Each path is a new rotation, seen through one point. The rows after it are directions, each followed by how far the rotation turns it, in degrees each step (0 if it stays put).
Each turn is a multiple of 5 degrees from 10 to 175, or 0.
Each row of a path follows its step; steps can be skipped.
path 1
step 0: [ 12.3  -8.3  -5.3   3.6 -19.5 -22.4 -13.1 -36.8   9.4 -19.0 -14.4  -0.5
   9.6  37.7   5.8 -10.4  -1.1 -16.8  -4.7  11.9 -35.9   1.7  -9.9 -27.9
  -9.1  18.0 -20.2  15.7  11.1]
step 1: [-12.0  -7.3 -11.7 -23.5  -7.7 -10.6   5.8   9.5 -33.9  22.5  14.0  11.4
 -10.2  -4.2  11.4   4.6 -29.7 -15.9  18.5  11.4 -20.0  19.8 -17.9  -1.8
  44.3  15.5  -0.7 -18.4   0.7]
step 2: [-22.1  26.4   9.9 -13.8   4.2  25.8  26.1  37.4   5.4 -14.3  24.2   1.6
  35.8   9.2  -2.0  -1.6  18.9  -1.4  -0.9  17.6 -29.9   4.2  11.5   4.0
  -3.3 -19.6   5.9  -4.4  -9.9]
step 3: [ 27.2  19.3 -30.8   1.9 -16.5 -11.4  20.5 -10.0  10.3  -5.9  -4.3  18.3
   9.6 -40.1 -38.5  -5.7  16.6   4.6  -7.5 -15.0 -14.3   5.9  -2.3  11.6
 -21.6   8.8  -9.7  -0.8  20.4]
step 4: [ 17.7   0.7  16.7  52.9 -11.0 -23.0 -10.6  -1.3  -4.7  25.9  12.8 -18.0
   6.2   9.7  -5.7 -25.9 -13.2  10.5  -0.4  12.2  -7.8  -2.4  22.0  -1.3
  11.3  30.5   3.8 -17.5   9.9]
step 5: [-33.5 -11.7 -14.4   5.8  -8.9  -0.9 -11.6 -15.0 -41.6 -25.5   2.4  -7.5
  -0.9  28.8   9.4   2.2  16.0  -2.2  26.3  13.6 -13.9  17.8 -13.5  13.0
 -22.4  13.9  23.7  -3.7   6.1]
step 7: [  6.0  11.0  -1.7  -4.1  -4.2 -27.9  40.0   6.4  31.3  -4.7  20.9   2.4
  15.6  15.2  -3.8 -18.4  16.5 -13.7   9.4 -10.2  -6.5  29.2 -14.0 -14.8
  39.9  -6.4 -10.1   3.6  10.8]
step 9: [-15.7  19.8  32.9  15.2 -15.6  19.2  -4.9 -15.7  -5.6   9.2 -15.3   3.5
  -2.4 -12.8 -12.3 -22.9   2.0 -18.3   4.7   3.7 -52.8   1.9  15.8  11.0
 -27.7  11.8  -0.4  -4.0   9.1]
step 10: [  7.2  -9.1 -12.9  17.6 -11.2 -16.3 -15.9 -13.5 -19.9 -15.0   8.0  18.9
  48.5 -30.9  -8.7  -7.8 -10.7  -4.8  37.3  16.1  13.2  16.8  -2.8   3.5
  10.9   7.1  17.3  -3.8   1.3]
step 11: [ -6.1  28.0 -14.0  -7.2 -12.1 -22.6   8.9  10.4  -8.4  -2.4  27.8 -10.2
  -5.5  39.8 -16.4   4.1  17.0  -0.9  -0.2  32.6  28.8  12.4  27.7  -9.2
  -9.4  11.5  -1.9 -21.4  -9.9]
[ 13.5  -2.9   6.3 -14.4  -0.1   8.3   7.0   9.8   5.8   3.0  -4.2  -2.1
  -2.2   0.1  -3.7   2.5   3.2  -1.3   7.7   2.3 -11.8  -3.8  -8.0  -0.7
   7.4   2.4   3.2   2.1  -1.0] -> 60
[-14.8   0.2  -0.7   1.3 -10.4   9.1  -1.1   5.1   1.2  -1.6  -7.6  -2.3
   7.4 -10.3   4.6   9.2   6.4  -5.6   5.2  -9.4  -3.6  -5.4   7.8   1.0
   1.9  -1.6   5.8   1.4  -1.2] -> 100
[ -1.1  10.5   4.2  -9.2  -5.8  -0.6   1.6  -6.8 -10.8  10.5  -5.1   3.2
  -4.9  -1.1  -1.2  -3.1   4.5   8.2  -0.9  -3.5   4.9  -9.7   4.2  -2.4
   6.8   3.4  -6.2 -12.5  -4.3] -> 145
[  1.9   0.7   0.2   3.6  -7.6  -3.9  -7.8   5.2  -3.9  -1.9  10.4 -10.7
  -6.5  -2.2  -2.7  -4.5   9.8   0.8   7.3  -3.3   7.6  -7.9  -9.2  -7.3
  -6.6   6.7   3.9   7.0  -6.6] -> 55
[ -0.8 -12.5   1.7   8.6  -7.6 -12.7   4.3   8.3  -1.0  -5.0  -9.6   2.3
 -11.4   5.6  -3.7   2.2  -0.8   2.1  -7.9  -2.1  -6.9  -7.1   3.8  -6.6
   2.0   2.0   0.8  -3.7   4.1] -> 90
[ -2.7  -5.9  -5.2  -2.7  -1.5  -0.6   5.4 -11.4  -4.6 -11.9  -3.9   9.4
   2.1  -4.6  -0.8   0.4   5.3  11.2   2.7  -7.3   0.9   3.3 -16.7   2.6
   3.4   2.4   4.5   2.0   5.1] -> 155
[ -8.9 -16.8   6.9  -3.9   6.3  -2.1 -10.1  -9.5  -3.4   0.3   4.0   0.1
   3.3  -0.6  -8.1   2.5  -1.1  -7.3   6.9   4.8  -6.7  -5.1  -1.8   1.5
  -0.2   3.3  -5.7  -7.3  -6.3] -> 80
path 2
step 0: [ 14.5  -2.2 -14.6   1.3   8.6  17.4   4.4  -4.8   4.4 -17.5  33.3  -0.3
   3.3   0.1   8.8  35.2  -0.4  15.9 -11.2   2.6  -1.5   4.1   3.3  14.1
 -19.4   8.5   1.5  41.0 -32.8]
step 1: [  1.4  13.1   5.1  17.5  -2.8  -6.3 -26.3 -18.5  18.6  14.0   1.1  -6.7
  15.1 -10.0   8.7 -21.0 -13.6  48.4 -13.9  -4.2 -21.2  -4.2  -0.8  11.1
   7.1 -14.9  14.6  24.0   0.2]
step 3: [  9.0  -9.3  -8.4 -13.9   8.1  20.9  11.0   6.9  14.5  -7.5   1.0  12.9
 -11.9  -6.3  11.8  34.2  -6.3 -15.7  12.2  -1.5  34.9   9.4 -11.5 -21.4
 -15.8  -7.0  -2.8  -3.3 -41.5]
step 4: [ 18.1   1.4   5.6  -2.6 -11.0  11.4   3.8  -1.7  -1.1  19.2  19.7  11.8
   7.8 -28.3  -5.2  12.0 -11.1  32.2  15.6   2.7  -6.2   3.5 -24.3  16.9
 -14.2   4.9  -2.2  46.9 -13.8]
step 5: [-15.5  19.9   2.3   9.5 -16.0 -23.3 -49.4  -9.5   0.3  12.0   7.8  -0.9
  17.7  16.8 -25.1 -22.7  -1.6  26.3   2.7  16.9   6.5   0.3   1.0  -4.9
   2.4   1.2   9.8  18.7   6.1]
step 6: [-28.1  12.0 -15.5  -0.2  -5.3  -0.7 -10.7  -6.1  20.4 -22.2 -11.4  13.7
   0.6   7.9  13.2   4.6  -1.5  -6.8 -17.3  18.1  41.2  -5.6  18.2 -29.0
   7.2 -10.0  11.5 -17.7 -21.1]
step 7: [  4.0   3.9  10.6 -29.0  -5.5  11.0  26.8   1.8   1.9 -16.0  -4.5  13.6
   0.8 -42.6  30.1  14.7 -14.2   6.7   1.5 -13.8  12.2   7.9  -5.0  -5.8
   5.7  -9.8 -10.0  18.3 -30.0]
step 9: [  1.9   2.3  -4.3  21.1 -21.9  -4.2 -45.5  -5.4  13.2   0.6  -0.7   1.5
  -3.9  23.9 -18.1   4.6   3.7  14.9 -14.2  24.0   1.3 -12.2  24.9  -7.6
 -25.1  -4.4  16.0 -10.8 -20.7]
step 10: [-12.3  14.4   0.4   8.6   5.3  -2.2   2.9 -17.4  22.8  -1.4   4.9   5.1
  -6.7 -39.9  22.2   0.5  -7.5   7.1 -29.6  11.0  27.0 -19.7   1.4 -13.9
  -4.9  -1.4 -14.3 -23.7 -26.6]
step 11: [  7.3   2.2  25.0 -25.2   9.9 -26.4   6.4  -8.2  13.3  -2.0  14.8  -7.3
  -5.9 -15.0  17.1  -4.4 -10.8   2.5  15.0 -25.3  17.3  18.5 -17.0  -8.2
  17.4  14.7 -18.8  31.2 -19.0]
[ -5.6   0.4  -4.5   0.0  -0.7   6.1  -9.5  -7.4  -3.1  -2.4   4.3   3.3
  -3.5  -7.8  -2.6   6.9 -13.4 -12.9   0.1  -3.1   2.9  -5.3   7.5  -9.7
  -3.2   0.7   2.7  -9.6   7.1] -> 100
[ 4.9  0.7 -5.1 -2.0 -5.1  4.6  7.7 -4.1  2.4 -3.2  4.6 -8.8  8.7 -1.0
  7.2  8.7 10.7 -7.7 -7.3 12.4  0.3 -1.7 -4.6 -6.3 -8.6 -6.1  6.2 -3.2
 -2.6] -> 110
[ -5.0  10.0  -3.8  -2.5   5.9   3.1   1.1  -2.5   7.8 -13.7   0.9   0.2
   9.7   4.1   7.3   0.4  -3.1  -1.7   0.1   0.1 -10.3   4.3   7.3  -3.0
  14.9   1.1   0.3   7.8   3.5] -> 65
[ -8.3 -11.4   0.9  -6.4  -0.3  -1.6   1.5  -2.5  -3.6  -6.8  -0.2   1.0
   1.4  -1.9  -3.8   7.4  -0.8  -7.2   9.0  -5.4 -12.2  -4.3 -12.1   2.9
  -1.8   6.0   4.2   6.2 -12.0] -> 90
[  4.3   2.6   0.0  10.8  -6.2 -12.1   8.6   0.7  -4.3  -6.1   8.4   0.2
   0.4   5.7   2.1   5.9 -11.5   6.4   5.7  -5.1  -3.2   2.2  -2.6  -2.6
  -9.3  -5.7   4.6   5.3   9.0] -> 95
[ -2.4  -1.5 -19.4   2.8  11.2   5.9  -2.2   1.3  -2.6   5.7  -4.5 -12.6
   5.1  -0.1  -2.4   2.7  -4.0   5.8   6.3  -5.4   7.0   1.8  -6.7   1.8
   2.3  -6.8   4.1   2.5   0.4] -> 25
